128 stands for zero in the data rows.
Some points, one per row:
[121 122 138 126  61  93 152 180 165 150 182 165 140 136  96 130 106]
[150 139 134 113 142 122  51   6 102 151  92 116 221 163 133 128 134]
[171 151 156 157 139 216 163 181  35 152 128 136 120  39  68 131 198]
[133 155 153  75 156 179  50 130  83 179 120 127  91 172 142  82 108]
[ 93 186 135 163 206  53 102 165  89 154 163 166 129 130 141  92 145]
[109 101  87 113   0 176 228 150  76  86  24  89 136 153  47 107 143]
[177 139 120 131 112 142 107 135 128 127 152 158 124 118 105 141 115]
[105 116 146 117 117 166 149  94 125 123  80 117 130 116 139 131 115]
[183 111 124 132 149 121 141 144 116  67 138 131  64 133  94 121  97]
[124 140 180  89 113  59  82 191 168 121 183 146  92 105 137 145 117]
[153  70  32 155 163 115 238 126 125  87 127 108 174 133  66 110 188]
[ 73 151 200 122 103 141 107 158 104 127 127 133  34 161 177 114  86]
[176  66 101 109  67 142 126 112 132 131  92 123 173 126  93 141 141]
[123 170 139 145 109 132 128 171 115 189 175 175 113 109 141 123  79]
[147  96 102 132 126 112 111  61 149 137 128 135 225 149 117 149 118]
[127  92 113 106  96 131 170 116 205 110  96 118 194 101 135 186 116]
[132 143 188 109  20 166 140 150  97 123 116 139  86 120 139 142 104]
[121 160 174  81  81 136 135 166 129 157 150 136  84 107 165 127 104]
[140 120 126 112 140  72 131 121 161 120 124 141 129 130 135 132 143]
[105  94 114  91 116  96 133 141 198 118 113 105 166 134 134 140 125]
[134 115  97 135 116 138 149 121 133 133 115 124 149 126 101 128 108]
[115 130  73 160  91  72 189 114 208 106 134 152 160 170  85 124 115]
[181 129  90 159 165 148 107 105 145 120 134 107 172 129  85 155 161]
[ 94 165 151 121  31 121 174 212  74  86 111 177   9 207 113  78  62]
[127 124 154 114 148 147 106 155 155 121 131  93 120 101 161 135 130]
[116 114 110 132  98 129 167 135 154 107 134 106 142 129 104 145  78]
[104 136 139 108 125 142 131 108 122 164 111 125 128 113 166 132 146]
[121 105 150 128 206 116 143 117 193  77 146 108  31  91 140 161  95]
[138 146 142 159 142 170  97  88  96 162 148 138 100 135 128 112  99]
[111 116 148 122 152 130 112 104  90 157  94 131 153 113 170 133 127]
[ 92 125 113 113 139  80 143 195 124 171 121 159  91 120 187 108 169]
[108 122 138  98 160 133 122 124 109 133 112 118 129 101 149 138 142]
Then 10 other points, each followed by its number:
[124 123 110 127 137 111 137 136 122 130 119 118 133 124 121 114 138] 0
[130 115  96 151 119 132 161 135 131 118 123 129 116 130 108 129 132] 1
[139 141 134 101 146  96 129 197 135 105 197 118  40 176  86 111  98] 2
[ 90 148 183  97  76  65  94 140 209 139 161 135 113 130 138 150 116] 3
[117 137 155 134 122 145 135 142 117 122 141 122 122 138 133 124 107] 4
[ 80 156 201 103 134 140  69 186 133 176 158 153 102  95 171 118 112] 5
[118  97 112 123 161 102 178 152 172 117 126  98 142 115 137 170 136] 6
[118 127 132 128 159 123 127 125 143  99 115 113  94 118 149 141 152] 7
[ 82 137 168 106 125 130 130 126 113 160 111 129  94  97 186 141 132] 8
[115 118 109 147 173 125 131 137 176 116 166 157  98 126 124 125 121] 9
Which three of these numbered points are nearest to each point below by angle, seen from the average point of the first points? Their numbers follow each, nearest first.
[108 146 143 143 153 119 155  93 136  93 113 117 102 147 156 123 159] > 7 8 9
[137  97  99 145  93 110 139 105 119  47  82 154 111 141  83 132 115] > 1 7 0
[101 139 158 128 158 126 109  96  82 144  75 132 139 114 161 109 119] > 8 5 7
[ 92 148 175  72 131 137 108 124 136 115 119 101 117  92 217 153 121] > 8 5 7
[124 122 144 132 114 104 115 158 171 100 139 130 108 120 129 141 129] > 3 9 7
[109 133 154 130 169 134 129 126  86 169 122 122 122 119 171 119 138] > 8 5 4
[133 129 128 152 132 186 131 113  76 176  92 146 127  94 150 126 127] > 8 5 4
[154 137 142  85 126 112  97 216 114 114 193 120  29 185  95  99  90] > 2 4 5
[119 112 127 128 121 120 149 123 138 106 120 117 131 117 129 148 122] > 6 7 1
[ 95 142 142 123  86 110 115 132 127 143 127 144 122 145 142 115 114] > 3 5 8
[141  97  45 191 114 165 173 102 106 119  42 165 131 127  61 100 157] > 1 0 9
[138  86  68  89 101  75 146  98 111 139  89 126 180 173 122  70 136] > 0 1 6
[126 177 170 139  83 124  80 169 100 207 202 185  70 100 132 103  83] > 5 4 3
[ 79  87 124  59 110  63 121 165 213 122 144  91 175 121 139 138 121] > 3 6 0
[141 130 147 143  77 117 146 161 127 105 168 151  84 147  77 123  99] > 2 4 1
[126 146 115 151 156 134 137 167 133 144 149 143 116 121 131 120 141] > 9 0 2
[101 110 137 121 161 137 117 115 152 115 124 115  77 118 158 147 131] > 7 8 9
[150 117 140 139 189 150 123 133 139 117 134 109 117 109 142 155 161] > 7 6 9
[ 93 164 129 139 109 106 155 128 114 153 142 144  97 118 150 115 150] > 8 5 3
[131 129  99 136 148  88 120  82 152 119 122 100 180 164 123 119 142] > 0 6 7
[ 49 162 163 113  36 109 121 134 115 166 166 161 109 150 164 118  83] > 3 5 8
[138 130 149 104 134 145 131 136 157  50 115  71  26 111 104 170 147] > 7 2 6
[108 119 124 127 159 114 131 152 159 100 122 108 149 100 111 161 151] > 6 7 0
[ 86 110 116 104 120 146 117 101 132 176  87 129 191 117 153 144 111] > 8 6 5
[ 86 174 115 152 120 142 153  67 118 177 105 136 178 148 187 110 113] > 8 4 0
[138 148 118 144  82 112 119  95 176 123 123 102 185 126 125 182 122] > 3 6 1
[102 154 164 156 120 186 134 142  85 154 102 143 107 110 148 163 129] > 8 4 5
[117 122 109 131 138 134 146 123 143 120 122 108 157 124 124 144 146] > 6 0 1
[156 111 104 143 132  96 135 162 163 111 163 149 116 102 105 130 127] > 9 2 1
[143 156 152 103 136  91 143 197 122  74 221 131  49 147  95 105 114] > 2 9 4
[169  95  62 147  95 145 166 113 186  82 115  94 163 133  49 149 129] > 1 6 0
[140 136 122 156 132 170 156 204 184 150 216 227  92  80 104 156  91] > 9 2 5
[155 204 142 186 163 178 111  76  49 153 136 162  84 143 126  99  97] > 4 5 8
[144 146 135 155 134 156 127 119 110 135 139 135 117 112 143 132 106] > 4 5 8
[137 190 200 110  83 128  82 156  80 188 155 201  77 131 150  90 136] > 5 8 4
[120 128 154 143 162 151 136 120 162  93 137 115 117  96 127 137 155] > 7 9 6
[128 146 130 143 130 129 114 124 144 151 133 121 157 124 122 144 131] > 3 6 5
